(in the rows, 128 means zero)
A single turn carries every row of the set below to another of its rows. Some are shown first; where does it send the rows asked next?
q_617: [120 150 147  75 150 144 144 135 138 123  98 122 132 126 161 134 146 107
 105 146 143 140 133  99 144 140 117 144 124 150 149  80 125 150 125 127
 111 117 111  88 133]
q_990: [101 152 133  78 125 115 185 130 145 143 108 122 157 117 132 138 149 100
 122 150 154 139 133 102 120 135 133 130 116 166 117  85 138 138 110 130
 119 123 116  96 132]
q_487: [112 136 142  96 124 116 168 134 137 132 113 119 176  94 149 102 127 125
 135 133 150 144 148 113 121 126  94 107 116 133 117  69 127 160 107 136
 134 140 111 138 130]
q_651: [144 133 103 149 144  98 123 152 135 118 152 126 106 141 133 138  97 157
 145 104 143 116  94 119 121 128 143 106 131 141 124 173 142 113 173 150
 134 141 134 140 124]
q_387: [ 96  89 142 146 105 118  85 134 117 110 124 166 140 128 135 157 140 107
 114 128  91 135 120 165 106 104 156 122 133 113 160 160 137 107 119 108
  98 106 124 133 138]
q_642: [ 87 104 134 142  98 123 110 136 117 121 114 156 135 132 118 170 142 101
 111 133 105 131 107 158 105 105 172 116 143 118 148 178 138  99 125 121
  93 108 135 114 147]
q_695: [154 124 114 151 147  95 101 152 132 106 159 139 109 137 143 126  96 162
 143  98 128 120 108 126 125 128 131 110 127 132 129 158 141 120 171 139
 138 139 132 154 123]
q_243: [116 160 136  76 146 148 164 139 140 130  92 110 137 122 150 139 140 105
 112 140 157 133 121  93 142 138 124 130 131 145 135  94 126 148 125 142
 112 129 114  89 143]
q_467: [140 133 104 142 149  97 120 148 138 114 151 136  97 152 126 151 109 146
 136 111 137 120  96 119 120 130 160 123 129 156 124 170 146 104 178 139
 130 127 136 121 124]
q_665: [100 104 140 150 143 114 105 112 115 126 160 172 125 171 103 128 145 122
 110 124  94 128 144 142 120  89 140 163 110 118 152 139 138 115 115 136
 147  79 114 125 115]
q_988: [104 150 133  90 117 118 194 133 145 146 105 108 172 102 130 119 135 115
 135 138 157 141 134 101 120 132 114 112 121 145 110  89 134 150 110 142
 127 143 117 115 135]
q_811: [104 137 147  80 131 111 157 123 144 131 114 136 159 119 150 131 156 106
 113 148 138 148 151 108 121 136 122 145 107 166 130  65 137 145 110 114
 121 112 113 101 121]
q_157: [103 117 129 165 127 118 141 128 115 139 151 137 149 138  92 103 118 144
 138 107 115 120 129 140 117  84 117 111 132  84 126 160 125 132 120 173
 160 119 115 160 132]
q_314: [ 96 100 134 158  95 123 114 145 112 119 114 141 152 109 124 140 124 124
 130 113 105 130 114 162 106 103 142  85 148  90 143 174 129 115 123 136
 106 132 129 153 153]
q_191: [153 116 118 146 152  93  87 145 130  98 162 151 105 152 152 131 107 155
 132 106 120 128 111 129 126 129 138 129 118 143 143 147 143 118 169 125
 138 127 128 144 113]
q_712: [147 123 113 141 155  93  98 143 135 106 161 150  96 159 139 148 116 147
 127 117 125 121 103 122 120 131 156 136 120 160 140 157 146 104 174 124
 130 115 130 124 114]
q_535: [ 99  92 146 155 101 118  88 143 113 108 122 160 149 114 139 138 130 120
 123 119  91 137 121 167 104 100 138 102 136  95 156 162 130 116 119 120
 109 122 129 155 144]
q_611: [ 86 112 126 151  92 123 126 142 116 129 109 139 141 122 109 160 129 114
 125 123 113 124 101 158 102 101 164  92 150 105 137 190 135 104 125 135
  99 126 133 128 154]
q_945: [113 131 153  89 130 111 146 132 135 123 120 136 166 109 162 111 137 116
 123 137 133 149 158 113 120 134 101 132 107 147 132  57 134 158 103 117
 130 125 107 127 119]
q_418: [119 162 138  84 146 150 170 145 136 132  91 103 147 109 152 122 129 116
 119 133 159 132 124  98 144 131 108 114 134 132 132  95 118 161 125 148
 120 145 113 107 146]
q_607: [126 143 155  83 153 145 131 140 134 116 101 126 143 116 173 116 137 115
 109 140 139 140 140 105 146 140  99 136 118 137 150  68 122 165 119 125
 118 129 108 110 133]
q_723: [ 88 123 124 148 137 118 144 115 120 142 152 154 122 173  77 147 149 112
 114 130 117 120 122 134 116  92 164 152 122 130 134 162 144 105 122 152
 141  85 124 106 126]
q_668: [108 102 144 165 136 112 106 120 110 123 161 161 139 150 113 100 126 142
 126 112  97 128 146 148 120  86 113 136 115  95 147 135 131 131 115 147
 159 103 111 162 118]
q_30: [ 91 133 119 155 126 120 168 119 121 150 142 132 132 151  69 132 128 126
 132 118 129 117 116 132 117  85 147 121 137 108 119 175 138 114 127 176
 146 106 124 124 138]
q_300: [128 149 148  89 145 147 147 147 134 119  98 112 149 106 167 110 128 124
 120 131 147 137 135 104 146 135  91 119 129 124 141  78 116 165 117 139
 122 142 108 122 139]

q_300 turns into q_607
q_695 turns into q_191
And these:
q_387 turns into q_642
q_30 turns into q_157
q_487 turns into q_945

